Rows are one point carried round by a steady rotation, each followed by how many steps it has turned.
The counts run from 0 to 300.
75  -61  357  279  257  -21  -342  331  -11  20  -41  -255  445  179  -342  -81  240  59  23  -151  160  85  -285  249  -230  -98  395  72  -82  159  -207  -474  -45  -137  311  -191  101  18  -69  -57  -98  27  31  55  -29  -145 -> 294
-311  155  186  -79  48  -152  -76  273  -23  -232  20  510  5  -61  -326  211  43  -330  -120  -327  263  -83  -188  -111  -251  -186  166  -185  126  21  -297  -327  -101  -137  94  95  -340  200  -282  -89  58  -51  -95  -188  -156  -397 -> 241
-109  31  353  413  -48  -33  -36  101  -356  -44  -2  -48  314  -156  -137  68  -21  -434  -323  -144  285  -136  37  -176  -203  17  322  189  91  142  -4  -132  313  -211  -154  -537  148  -82  -241  264  167  292  90  -176  301  247 -> 167
-511  -313  149  264  -193  -119  -503  61  -135  103  79  11  -2  -126  150  248  -85  -108  -5  -279  243  -338  -166  -42  -205  98  209  -79  -126  -92  30  -188  227  222  -79  180  -58  468  -306  -62  1  207  11  -48  -485  119 -> 216
4  -157  -73  268  -81  -128  -195  498  -87  -15  -60  -196  193  -47  -214  471  -175  -205  47  -331  112  -370  -183  -188  227  -123  -121  111  -170  235  -116  -351  -230  -121  -262  23  -134  -337  236  -123  -49  181  -6  50  -231  -105 -> 119
-394  -157  294  -26  65  -229  8  130  -326  -86  432  473  243  132  -259  97  -202  -207  -148  -105  96  -90  -109  361  -72  -240  191  21  -24  18  -213  -166  305  -285  -173  -266  3  224  185  77  121  171  26  91  -112  -232 -> 0
-190  -413  104  102  66  -218  -389  211  -289  9  -86  -89  81  124  170  -406  97  -386  -96  -155  279  -16  -299  -85  -394  85  35  56  -48  -90  8  -251  -323  23  61  -217  -209  1  -86  -19  -157  19  55  -124  -482  577 -> 47
-259  177  142  -165  -141  -443  -29  58  47  211  133  -33  315  35  121  -290  41  -171  38  65  407  -124  -376  -281  -67  233  163  30  340  56  -455  -228  -26  -374  84  -20  -120  51  -4  205  -321  7  -44  -198  -117  -171 -> 259
226  -492  299  407  128  -192  -123  398  -77  -34  -20  -209  442  70  -428  -25  35  -149  -189  -123  65  -362  -425  189  -310  -102  157  36  -303  10  -121  -34  -178  19  100  -42  -11  8  67  -227  -165  117  -50  213  -266  245 -> 289
-336  1  417  -131  32  -54  82  162  -235  -91  125  320  303  -19  -239  -156  -87  -193  77  -291  255  -118  -202  140  -359  -86  358  85  -104  31  -290  -309  -139  -79  187  -40  297  236  -356  194  122  -42  59  -185  152  -355 -> 16
-252  289  266  58  36  -298  -476  121  150  261  42  -179  156  45  -144  4  127  -104  48  -230  288  -249  77  -29  185  86  -3  104  254  -109  -204  -275  66  -488  291  -1  -333  265  -33  -196  -192  222  158  -227  -132  -235 -> 93
-97  -127  108  -216  -33  -72  -139  337  -378  -254  82  348  291  -215  -57  71  -162  -315  188  -345  323  -117  -265  200  -202  -141  33  -13  -240  327  -278  -243  -271  119  -30  -129  30  -134  -138  23  129  155  155  -234  -193  92 -> 7
17  -261  217  354  51  111  -77  106  30  182  -62  -61  -10  -93  -118  -145  308  -357  -231  -279  64  -135  -369  -147  -114  -116  365  -124  312  261  -90  -297  -222  -199  392  166  -186  94  -42  -288  -43  -191  87  -408  -139  -35 -> 71
-105  -35  237  204  73  -2  -283  98  -507  -98  95  -65  88  60  151  101  147  -319  -225  -165  194  -52  -158  -56  -64  115  67  241  8  296  -70  -248  -1  -145  -358  -592  197  -228  -159  142  99  230  92  -238  9  462 -> 171
-203  160  364  175  49  -24  -144  434  -16  -103  25  -21  210  246  -382  139  9  12  -61  -184  175  -255  -47  52  52  -267  212  474  5  -164  -410  -523  82  -326  31  -169  15  -124  -198  98  47  186  -82  198  129  -487 -> 129
-291  -84  123  220  -131  -443  -312  459  178  28  71  -18  20  -8  -94  -197  -168  -199  104  -156  372  -102  -215  -354  -171  213  60  15  -29  109  -178  -131  -551  9  -218  91  -239  -205  -114  167  -344  116  -3  24  -66  189 -> 268
225  -167  321  -91  360  -441  73  358  -69  167  1  -66  287  -10  -282  -214  174  -225  -84  -63  126  -451  -377  -31  -116  154  35  0  -261  123  58  -52  -208  -420  -113  -171  -202  -102  139  23  -184  123  169  11  -136  278 -> 287
-173  -250  303  224  257  -74  -113  226  118  283  -110  -243  -14  -77  -253  -58  191  -290  -63  -316  212  -360  -472  -373  -183  297  133  -90  -267  243  282  -20  -214  -229  -74  269  -50  241  -235  18  -93  -84  127  -302  -165  95 -> 66
-505  -90  161  -11  -213  -168  -308  53  -201  -53  394  501  -99  158  -20  66  97  -284  -51  -248  22  -252  -68  331  -26  -63  303  -221  197  38  -119  -281  -60  -63  -147  -141  14  243  88  -343  16  -51  -132  -133  -335  -44 -> 225
-273  -82  41  295  82  -70  -399  74  -149  -29  130  -170  128  183  -36  -107  288  -325  -124  -306  69  -143  -245  198  -139  175  170  -271  114  294  -31  -239  -386  -132  -29  -289  76  -24  126  -394  71  -205  -187  -352  -185  314 -> 59
-464  -31  -12  173  -374  -162  -193  3  -256  37  353  386  -25  -106  116  -8  59  -320  -113  -344  -55  -321  -153  194  -56  -29  425  -323  213  82  -78  -221  113  -69  -188  -116  41  170  88  -308  80  -61  -152  -376  -242  -2 -> 224
189  -118  174  -62  74  -124  135  361  -253  162  -92  -70  354  -260  -167  -9  -197  -144  129  -118  61  -710  -301  -230  290  -178  127  257  -221  114  -133  -309  45  -426  31  167  -8  -263  193  72  -71  100  30  -41  -155  -95 -> 122
-367  57  150  181  -164  -608  -30  256  112  57  310  97  155  -29  -51  -292  -91  -257  -184  -154  132  -329  -237  -186  -192  205  103  -123  191  -19  -415  92  -397  -91  -206  -110  -109  57  -43  -84  -239  -22  -186  -50  82  153 -> 264
-193  16  110  170  357  -9  -215  12  58  355  205  30  106  351  -182  -22  388  -217  -212  -148  -136  57  -413  73  155  -95  395  -170  141  21  -96  -552  -42  -453  246  -32  -129  158  55  -387  -13  -165  -99  -144  -168  -117 -> 73
-89  -91  334  27  -191  -130  -122  253  -123  385  -19  26  361  31  -192  -88  -143  -90  83  -253  8  -378  72  98  319  -160  333  -32  202  124  -68  -366  194  -467  217  101  -122  -32  391  -136  -242  18  41  -111  -135  -211 -> 109
-206  -45  -3  551  19  -440  -176  417  156  -167  228  -22  356  37  -394  27  -128  -331  -121  -203  257  49  -118  -44  -190  150  206  -190  45  170  -141  -326  -92  -171  -133  -368  -100  -155  129  1  -104  -15  -195  -45  148  30 -> 280
-340  155  508  -66  415  74  -76  -130  -186  235  124  231  93  198  -31  337  214  -299  -309  -185  -14  -139  -152  -223  -29  75  23  65  -156  284  -20  200  -108  -294  -260  -53  -25  247  -305  -33  46  265  152  -265  116  43 -> 190
-123  -303  318  404  -118  -443  50  417  31  -143  97  31  180  239  -416  -280  -46  -362  -334  -98  218  -55  -66  55  -361  -27  214  -150  251  -33  -194  -123  -34  -220  89  -208  -297  66  131  45  -218  -65  -42  46  62  7 -> 277
-144  -143  226  276  -38  268  -100  -119  -190  276  63  -105  298  -13  203  185  174  -189  -188  -220  7  57  -416  -104  -99  -24  503  -2  -32  341  -99  -385  116  -98  50  -243  454  -23  -235  57  29  30  -60  -279  61  65 -> 183
33  101  400  37  230  -316  -230  442  56  -163  39  19  218  188  -430  -209  75  -331  82  -128  350  -1  -87  97  -109  7  -6  -19  129  272  -102  -336  -330  -349  -32  -356  -261  -219  151  36  -162  96  145  -175  30  117 -> 282
-112  182  117  -147  40  -5  -254  323  -209  -34  -14  -29  396  397  -186  253  -22  65  62  -170  229  -221  -155  52  304  -189  -196  396  50  18  -558  -346  -126  -316  -44  -209  105  -260  114  -80  -23  213  -187  42  25  -269 -> 133
-209  -146  408  29  404  224  -467  -38  -239  287  213  64  21  142  11  145  83  -333  -78  -44  -64  27  -255  -212  141  19  131  257  -130  309  1  -39  -160  -127  -113  179  -41  248  -204  188  15  341  326  -295  -73  176 -> 194
-471  6  270  -81  290  34  -284  -190  -84  436  127  319  230  114  118  303  -19  -257  -293  -150  19  104  -210  -35  17  -53  362  -22  -108  -92  -178  -276  388  -162  87  -56  -140  433  -247  -58  -26  331  -60  -12  -156  -2 -> 202
-129  -190  244  345  -502  -169  -59  374  47  253  -66  -246  -29  -150  -28  -39  -149  -136  87  -350  368  -313  -18  -187  90  -35  66  53  222  79  -24  -334  170  -374  104  220  -278  -182  162  -50  -227  6  157  -130  -260  -168 -> 107
-349  94  196  285  -103  -154  -417  140  211  159  42  -294  204  131  -101  180  -3  -2  -60  -346  320  -156  57  101  11  -81  -51  56  149  -270  -257  -342  80  -235  264  37  -329  282  -46  -404  -143  111  -26  -65  -230  -203 -> 92
-290  -182  358  314  -155  -58  -92  218  -176  35  139  39  287  427  -200  194  -297  -199  -396  -252  33  -98  121  -195  -117  -88  -51  168  94  -12  -355  108  -156  -81  -275  -358  -48  -36  38  35  -69  331  -80  85  191  200 -> 152
-234  -311  34  80  49  -70  -39  168  -250  180  345  265  -107  -11  -12  -69  90  -226  43  90  73  -335  -667  -258  77  -95  390  10  17  178  -139  -294  130  -243  -70  297  -49  236  202  169  21  -70  149  -110  -381  -250 -> 235
-407  -295  56  -35  24  -268  166  44  -162  218  228  187  406  12  8  25  -262  -192  -126  -193  63  -170  -490  -255  -224  95  128  -152  -221  78  -298  158  -417  74  -199  109  151  67  -139  -27  -74  102  -105  -176  47  282 -> 26
-187  -44  121  29  219  -288  -109  85  4  180  46  -2  81  -8  -15  -129  428  -349  -117  -368  41  -432  -392  -134  -102  378  136  -252  -198  255  210  -84  -471  -383  -219  -70  54  16  -115  -277  24  -132  -44  -259  -156  355 -> 62
-184  -181  -33  -104  54  -233  -305  282  -177  -160  294  289  -32  91  -152  -129  -4  -163  17  -54  173  -418  -554  -18  -90  -171  -59  126  64  -61  -580  22  -386  27  -38  156  -260  147  -23  -39  -54  53  -44  6  -444  -43 -> 249
-232  -247  271  3  116  103  -144  -134  -187  393  69  228  -82  -118  440  63  215  -386  -312  -114  -29  25  -415  -314  -12  -126  282  -32  -46  18  -131  -245  237  -54  113  4  -179  125  -399  54  -35  211  119  -97  -220  259 -> 199
-228  -179  363  355  -348  54  -96  356  8  162  33  -230  203  139  142  131  -103  -40  -96  -246  244  -45  -170  -370  -38  -150  248  364  -78  12  -351  -345  -79  28  -22  29  113  -319  -286  351  -236  215  49  145  170  -50 -> 143
-220  87  -6  -19  -294  -453  24  53  47  129  124  58  399  -116  -9  -170  -91  -239  -32  -130  301  -201  -325  -231  -114  169  201  -166  426  -32  -592  -29  -93  -266  110  -46  -115  -68  -39  -172  -270  14  -209  -303  -91  47 -> 260
-318  -395  -35  113  249  -230  -417  95  -237  149  145  -227  82  70  148  -296  -50  -265  5  -50  251  9  -431  -195  -152  225  173  16  -86  40  46  -359  -268  11  -76  -210  35  48  61  72  -74  97  -24  -229  -263  551 -> 46
-383  47  -274  71  42  -250  -227  234  -87  -188  153  73  84  26  -252  280  -32  -271  58  -164  395  -78  -456  -264  24  13  -1  -74  170  147  -456  -151  -142  -156  -204  40  -235  179  18  -67  34  140  -111  -414  -233  -282 -> 244
